Each path below is one point turned by a fixed rotation once a step. After each direction that follows a path, write how fast that rotation turns it, in degrees each step (0 if it stays still).
Each turn is a multiple of 5 degrees from 10 to 175, or 0.
Each row of a path follows its step; steps can be skipped.
Path 1:
step 2: [ 13  -4  -4  32   8 -14  -2   1   6 -13  -9   4   3   8  -7  -2  21   7
  -4  20  30   9 -16 -11 -11  17 -23   1 -20 -24  12  27  -2  38  -5  15
 -34 -24  -5 -13   3  -5  39  21  16 -20   1   6  -6 -22  15   7   6   8
   5  33   6  -9  24  14  -1   2]
step 3: [  0   2   3  14   2 -21 -18  17 -20 -20  15   3  -8  22  10  -9   5 -23
 -12  -5   3  29   4  13   8  -9   4 -42  -2 -21 -16   4 -34  -4  19  -8
   1  29 -15 -14 -13  -4 -18   8 -11   7   5  -4 -16  26  27 -27  19  30
  -8  13  -1  14 -13 -10  20  13]
step 4: [ 10  -6  10   7  27  -5  -1 -20  26   7 -22  16  -9  -3  29   4  13  35
 -10   1 -13 -12 -11 -19 -13  12  17   3  -3 -27  28  -1 -17   7   9 -17
  -8   3  -2  18 -24 -29 -28  20  29  13  23 -13   3 -10 -15 -30   3   4
  14  -2   2   2 -19   2 -19 -18]
step 5: [ 12 -13   9 -28   8   0  -2   9   8  16  10  24  -5  -9  -2  -1 -28 -27
   1   4   2   9   6 -36 -32  31 -12   3  14   8   4 -39 -14 -12  -3   2
  -5  15   5 -23  -9  14 -13   8 -14 -10 -29  22   2 -16  14  -7  32  -2
 -24  15  -1  -5 -10 -28  -9  -8]
step 6: [-15 -25   3  10 -34  16  -6  26  42  -8 -14 -31  10   4 -28 -26  -6 -22
   8   4 -23  20  14 -12 -20 -12  12   5   4 -10  25  26  -8  18 -12   3
   7 -13 -13   2 -25  -2 -11  15   1  16  -6  13   2 -22 -14  -2 -11  10
   8 -10  -2 -14  -7  23   0 -15]
step 7: [ -6  15  -3  38  16 -30   7 -17  -6 -16 -12   7 -13 -10  -4  -9  -8 -36
 -11 -12  16  -3 -21 -24   8   4 -29 -11 -21 -26  -4  25  11  22  -2  10
  -3  -1   5 -26   8  28  19  18  19 -19  -1  23  -8 -25  14   2   7  -5
  -2  22  17   0   6  12  -7   1]
step 8: [ 28 -13  -4  -2   4 -42   7  14 -20   6  -5 -15  -2  26  21 -27   3   4
  -4  -8 -13  48  13  25   8  -5   3  -9  -8 -23 -16  14 -20  -2  -8   2
 -15   5 -20  -3 -11 -10 -16   8  -1  14   0  -2 -12  19  38 -20  -9  23
  10  13  -2 -15 -15   5  11  -5]
step 10: [ 23 -14  34 -34  -3 -14 -20   9   5   6  -9   4  -3  -1   6  -4 -13  -9
  -7  21   7  12  -5 -20 -39  15 -21 -12  -8  13  16 -20 -15 -15  23 -17
  -9   1 -11  -1 -24   0  -2  -7  -9  -5 -24  10 -12 -26   1  22  16  10
   4  12 -20 -30 -12 -30  11 -20]
step 13: [ 22  -4 -15  17  13 -27  23   6 -18  16 -15  -4   2  12   7  -4  -7   7
 -15 -14   3  48  20  -1   5  13  33   0   0 -22 -16  10 -10   4 -20  -4
 -36  -9  -6   9 -11 -30  -2  11 -13   4 -11  28   2   6   6 -15   5  13
 -11  30   6  -7 -12  27 -25  -8]
step 14: [-12  25  18  -2 -11  14  15  21  22   0  14  23 -11 -12  22   1 -28  10
  -2  18 -16  -7   9  -9  10   3  -9  -5 -13  -1  13  -3 -18  40  12  -5
 -22  31  -2 -44 -15 -12  -3  31  11   8  -1 -20  -7   5  12 -26  -3  24
   4  14  15 -11  12 -17   0   2]
step 15: [  8  -6  30  -6  11 -31  -8   9  15  10  -2 -14  10  24   0 -10   3 -20
 -33  -1 -13  13   3 -18 -30  13   1 -10  -7  -2   4  -2   2  -2  41 -25
   7 -15  13  -4 -34 -19  10 -14   3 -14  19  13 -16 -20 -21   2  25   1
  -3   1 -17 -29  -6 -16  15 -19]
Directions:
[  4  -4  -3   1   3  -2  10   0  -4  -1  -4   7   0  -2  -1   1   0   4
   5  -1  -2  -5   6   5  -4   2   1   0  -4   2  -6  -6   3  -5  -2  -2
   1  -1  -2   7   7   1  -8   5   2  -4   1   7   3  -2   3 -14   0   5
   3  -5   4  -3  -2  -2   2   0] | 85
[ -7  -3  -3   2   6  -6   2   2  -5   0   4   4   0  -5  -3   0  -4  -5
   3  -5   2  -6   2  -1   2  -5  -2   1   1   2   7   0  -2   1   1   2
   0  11 -10   0   2   4   1  -3  -2   2  -5  -5  -8   0   0   0   3   4
   0  -1   0  -5   4 -10  -7   5] | 160
[-1 -1 -6  1 -2 -7  4  5  1 -4  1 -5  2 -5  6 -1  3  1  1  8  3  1  5  5
  8 -4  0 -6  0 -2 -4  5  0  6  5 -5 -5  2  2  0  7  1  2 -4  7  5  0  2
  9  2  3 -1  3 -1 -7  6  1 -5  5  0 -4 -8] | 65
[ -1   4   3   2  -2   1  -5   2   0  -1  -1  -1   5   4   5  -4   0  -1
  -2   3   0   5  -1   8   6   0  -4   0  -3  -1   4 -14   8  -9   5  -1
   7   2  -1  -4  -1   8  -3  -1  -1  -2  -6   2  -3   2  -1  -2   2   8
  -4   3  -2  -6  -3   6  -3  -1] | 155
[-10  -2   3   6   1  -1   1  -2   3  -3  -1  -4   3   5   0   6   4  -2
   7   4   2   9  -2  -1  -4   3  -5  -5  -4   5   0   5   1   4   2  -4
   4  -5   4  -2   3   0  -7  -7  -4  -3  -1   1  -4  -8   3  -1  -1   0
   0  -4   1  -2   8  -1   1   8] | 80
[ 8 -6  2  4  6 -4  0  2  2 -2  0 -9  3  2  0  3  4  5 -2  1  2  1 -1  3
 -2  5  2 12 -2  1 10  2  4  0 -8 -2  0 -1 -4  1 -2 -2  0  2  7  6  4  1
 -4  1 -5  1 -4  5 -1 -2 -6 -4  9 -2  3 -3] | 170
